Each row is where one point has got to under a steady rotation. How many ticks took it there?
The counts run from 0 to 397.
[172  77 111 106 144  83 125 131 127 148 166 119 134 120 116 114 196 155
 130 137 141 128  93 126 123 181 150 142 124  94 144  98 111 187 115 117
  93 136 131 134 135  80 125 105 135 131 107 108 126 134 128 138 162 133
 103 106 114  91 153 142 139 145 100 106 120  87  77 178 100  97 131 143
 108 129 166  74  89] -> 275
[144 158 144  99 108 144 102 133 114 130 126 127 161  78 120 106 128 191
 115 131  93 154 114 123 142 139 150 118  87  91 184 161 145 156 127  89
 130 149 155 104 107 151 113 100  65 140 168  97 165 135 113 127 163 171
 119 138 132  92 148 155 137  95 143 116 180 108 146 127  96 136 127 132
 130  90  97 123 106] -> 310
[163 142  95 111 145 129 101 131 116 131 137 117 116 111 151 109 158 177
 100 163 170 183  75 145 137 139 157 151 130 106 161 108 126 137  79  99
 170 145 122 131 149 152 112  77 123 172 110 123 167 129 145 114 156 132
 111 144 140 160 170 139 137 121 142 125 140 125  85 179  97  99  92 160
  95 106 143  87  95] -> 214
[147 139 110 123 105 164 122 136 126 119 151 144  87  94 129 111 123 154
  99 152 141 184  77 138 161 166 156 121 140 121 180 137 110 144 100  68
 174 140 112 135 142 136  99  51 132 145 112 108 129 104 136  88 157 158
 130 166 154 156 162 108 131 118 152 164 141 142  95 164 103  93  90 153
 138 104 124 110 115] -> 85
[104 136  72 123 130 151 152 125 140  81 155 166  84  94 118 117 100 129
 105 152 157 171  75 101 159 168 147 121 104 130 117 135 108 125 114  38
 161 133 121 119 158 179  97  75 130 153 122 115 154  92 143 132 130 148
 126 146 164 148 142 113 131 110 137 121 125 160 107 133  89 110 110 107
 165  95 123 134 101] -> 226
[136 119  89 114 117 144 158 140 138 112 188 176  91  70  96 125 103 128
 109 133 123 148 108 104 165 183 143 106 107 131 134 145 123 179 127  44
 104 134 124 117 121 116  93  80 146 122 128 103  92  95 102 124 138 151
 116 124 158  98 166 108 136 142 116 163 124 132 118 142 106 107 117 112
 172  84 121 129  92] -> 159
[187 116 112 105 122 129  89 137 109 131 145 116 115 118 142 106 183 187
 105 159 139 171  75 150 149 150 150 144 154 104 184 115 112 153  90  97
 158 135 117 143 136 122 110  69 129 155 111 122 139 133 137 100 168 146
 117 156 134 153 171 143 125 123 140 148 140 117  97 174 100  95  91 166
 103 111 131  85 117] -> 79
[164 122  60  99 137 123 111 123 119  85 155 127  96 112 147 110 133 161
 106 136 160 171 112 115 148 133 158 147 134 121 130  95 159 140  86  52
 122 138  90 129 163 173 111  73 130 164 136 134 145 112 137 115 150 137
 112 145 146 144 181 126 132 136 118 127 124 136  91 139 100 118  97 139
 132  73 155 110  87] -> 356
[140 148 154 126  77 137 114 171 137  94 103 176 149 113  94  86 145 150
 107 125 109 143  94  98 156 184 147 103 138 115 179 177 134 155 138 101
 126 143 142 137 111  90 132  91 107 115 120  75 113 122 120 127 183 186
 115 120 104 124 125 128  81  79 147 148 127 113 143 146  90  96 131 119
 144 117 143 134 100] -> 62
[126 129  76 113 122 140 157 144 112 126 164 181 126  78  93 134  87 154
 112 126 111 147 108  80 153 177 150 128  67 128 123 143 136 163 115  62
 104 139 125 102 106 133 103  92 123 132 141  87 126 104 115 137 141 149
 121 119 150  81 144 131 131 124 131 131 149 114 132 129 114 115 146 107
 172  83 128 128  84] -> 32
[114 135 122 109  99 149 134 138 129 130 153 159 126  64  93 103  93 164
 115 123 104 150  83 119 160 177 143 106  73 102 167 170  97 150 141  58
 107 152 152  96  92 142  94  91 119  99 151  93 114  92 115 152 132 172
 126 135 157  92 120 131 137 108 134 130 126 112 134 118 107 131 139 115
 169  93 101 129 113] -> 301
[108 159 147 142 102 132 122 142 124  66 115 145 119  97 100 104 142 132
 106 146 134 141  97 116 147 176 139  93 118 110 172 198 121 142 135  98
 151 147 179 135 159 146 142  92  92 149 134  62 166 123 116 128 151 183
 120 140 127 162 113 114 122  94 155 142 144 134 151 143  95  90 115 120
 123 165 124 157  90] -> 323
[124 110 134 113 125  86 109 131 164  87 138 103 128 118 106  84 192 154
 123 151 128 118  94 117 135 184 155 113 176 102 179 136 125 199 150 112
  71 132 151 125 163 122 155 100 127 130 117 108 129 143 101 144 168 137
  86 115 101 127 132 151 122 110  75 115 108 123  93 152  89 113 124 134
 102 168 174 104  98] -> 395
[136 152 127  98 124 110  95 134 121 128 141 121 168  58 124  85 121 220
 108 121 116 149  90 136 145 144 149 115  81  82 175 136 123 160 123  74
  77 165 149  90  99 167 110  99 111 121 161 143 136 122 125 140 141 164
 106 122 131  94 131 168 143 113 111 103 139 103 123 125 104 146 127 142
 124  89 121  96 104] -> 304
[123  94  76 109 131 100 156 130 137  96 173 153  91  98  96 115 128 120
 139 145 150 139 102 113 153 186 123 110 106 106 128 140  85 185 132  57
  92 125 147 122 146 115 107  95 156 117 126 115 108 104 104 142 131 146
 118 116 177 121 130 100 146 171  96 134  93 118 109 144 113 108 119 116
 147 129 142 119  73] -> 157
[142  93 134 104  97 143 150 110 139  84 172 170 125 118 102 151 114 142
 125 126  94 123 112  93 139 192 156 144 101 119 125 143 162 141 144  75
 109 139 146 111 131 124 108  99  94 140 174  78 154 112 120 147 165 150
 125 163 109  87 153 126 118  80 153 103 176 122 131 118  67 119 143  98
 156  88 125 136 118] -> 376
[125 133 121  92 122 104 100 127 123 119 138 117 174  59 126  95 134 205
 139 135 126 146  89 141 135 148 145 121  70  62 165 139 101 163 121  88
  94 155 159  85 116 153 116 103  99 114 156 140 141 117 127 157 131 160
 109 123 143 112 104 170 146 131  94  82 120 100 121 126 101 149 123 131
 121 109 116  99 103] -> 305
[142 139  97 145 130 150 134 159 106 125 134 181 140 108 125 108 141 139
  94 141 145 164  66 100 140 178 152 137 115 128 143 146 139 130  84 115
 190 137 122 131 118 116 101  90 108 153 105  83 156 115 166 125 172 161
 123 117 124 149 139 123 103  73 183 137 141 129 103 167  84  74 129 112
 142 116 153 111  98] -> 339
[162 117  72 123 158 114 123 133 114 148 167 107 107 110 125 116 170 152
  91 162 144 153 103 103 133 159 153 125 129 121 141 117 141 180  94 111
 130 135 123 131 172 152 134  92 132 170 109 101 155 154 123  96 162 119
  99 110 127 121 174 133 157 142 106 136 154 119  78 181 114  75 103 151
  96 153 172  82  81] -> 12
[131  94 107 143 135 153 163 125 126 143 183 135  91 116  99 146 157 119
  89 170 127 140  91  92 133 201 161 129 109 123 132 155 125 155 101 118
 173 123 138 124 168 126 109  98 112 167 100  47 155 123 134 131 172 130
 122 117 136 118 147 104 143 113 160 136 164 128 105 186  94  54 135 121
 123 159 149 112  99] -> 9
[146  85 107 115 136  85 130 135 143 108 139 131 142 123 103  91 187 134
 137 134 140 123  79 105 113 187 150 132 141 103 138 120 119 182 137 119
  82 125 142 129 137  93 146 120 134 121 107  94 118 134 128 152 174 144
  92  95  92 106 124 133 119 118  90 107  98  95  90 170  89  86 140 117
 113 159 177  89  94] -> 268
[129 132 139 134  98 158 128 148 119 133 131 160 136 110 117 108 144 155
  89 143 137 163  63 122 153 186 150 121 117 118 172 161 116 131 111 117
 195 136 148 127 103 109 100  91 105 143 100  64 140 109 151 131 189 173
 121 131 119 145 136 126  99  73 174 143 136 121 121 166  84  76 129 124
 133 124 141 110 110] -> 204
[177 128  97  81 119 105  92 127 101  95 146 129 145  92 121 134 139 180
 123 129  99 129 133 108 144 135 150 125  83  80 145 130 156 186 119  72
  67 163 131 112 134 138 123  96  94 137 177 116 164 147 115 134 133 150
 115 122 132  85 161 161 153 138 111 105 153  91 128 119 108 132 123 130
 109  78 133 119  66] -> 42
[114 103 110 102 144  99 121 101 141  75 156 103 140 113 128 134 151 150
 145 149 140 127 101 122 114 154 143 139  90  84 126 133 115 141 128  82
 111 144 179 111 182 199 122 107  84 145 169 114 200 133 135 164 134 145
 111 151 107 119 123 145 153 101 116  60 138 135 112 124  75 141 121 117
 106 139 124 119 102] -> 111
[100 117 104 120 114 149 149 129 152  95 149 157  92  87 108 110 102 147
 120 148 154 180  66 141 157 188 148 118 121 110 151 145  83 127 118  59
 164 133 141 122 148 155 101  70 135 123 116 116 130  84 133 138 141 162
 126 164 174 148 137  92 124 108 137 127 108 150 112 142  93 117 115 127
 165 111 115 117 121] -> 91
[ 95 140 152 137  96 126 117 151 147  77 113 154 136 109 102  84 153 133
 124 144 134 145  69 118 147 196 138  96 131  96 178 179  84 149 140 116
 148 136 184 132 133 117 136 100 105 126 114  92 131 117 133 144 159 185
 128 127 133 158  93 126  99  89 144 129  95 130 130 156  90  96 120 118
 127 167 136 137  96] -> 195
[158 131 119 118 121  90 101 141 148  66 129 128 133 119 111  86 180 136
 101 135 120 126 123  85 126 169 163 119 166 117 149 124 181 182 138  92
  76 138 117 131 173 132 161 104 113 153 124 102 142 164 113 123 178 142
  88 103  75 115 163 153 118 116  79 116 133 131 104 133  83 104 124 119
 125 145 183 111  93] -> 259
[156 117 134 110 102  84 103 153 126  95 116 136 175 128 102  84 181 156
 139 136 150 122  75 145 126 170 147 121 133  79 161 138  98 162 127 127
 121 143 169 133 118  79 132 107 102 101 119 111 139 139 145 149 152 174
 105 111 103 144  99 152  98 100 124 100  84  99 115 160  88 100 128 132
 107 144 162 104  91] -> 66
[165 154 137 119  96 127  88 162 121 104 102 138 175 112 115  73 173 181
 105 133 125 152  91 117 140 155 149 121 156  96 195 126 145 170 127 108
 110 146 117 130 102 103 138  94 106 142 116 114 115 140 140 126 177 176
  98 120  98 128 143 159  91  98 127 136 114  96 117 144 103  88 129 137
 125 112 167 100 101] -> 64
[169 104 116 129 126  90 127 142 142 113 142 129 152 119 106  87 186 165
 110 140 116 117  95 103 126 177 168 128 148 120 150 116 151 187 132 114
  81 130 124 121 140  96 146 110 133 132 104 108 117 153 119 137 178 130
  89  87  89 102 145 151 116 121  78 109 103 102  77 164  81  90 135 119
 126 137 192  87  91] -> 267
[165 110 125 133 110 147 157 162 121 147 164 161 125 111  96 123 153 133
  98 142 103 133  84  93 147 198 165 136 129 128 142 135 147 171 110 103
 120 124 116 123 113  78 114 101 134 132 103  67 115 124 127 129 196 135
  96 110 120  88 159 130 112 111 146 151 140 105 107 167  88  66 142 125
 143 112 159  94 107] -> 272
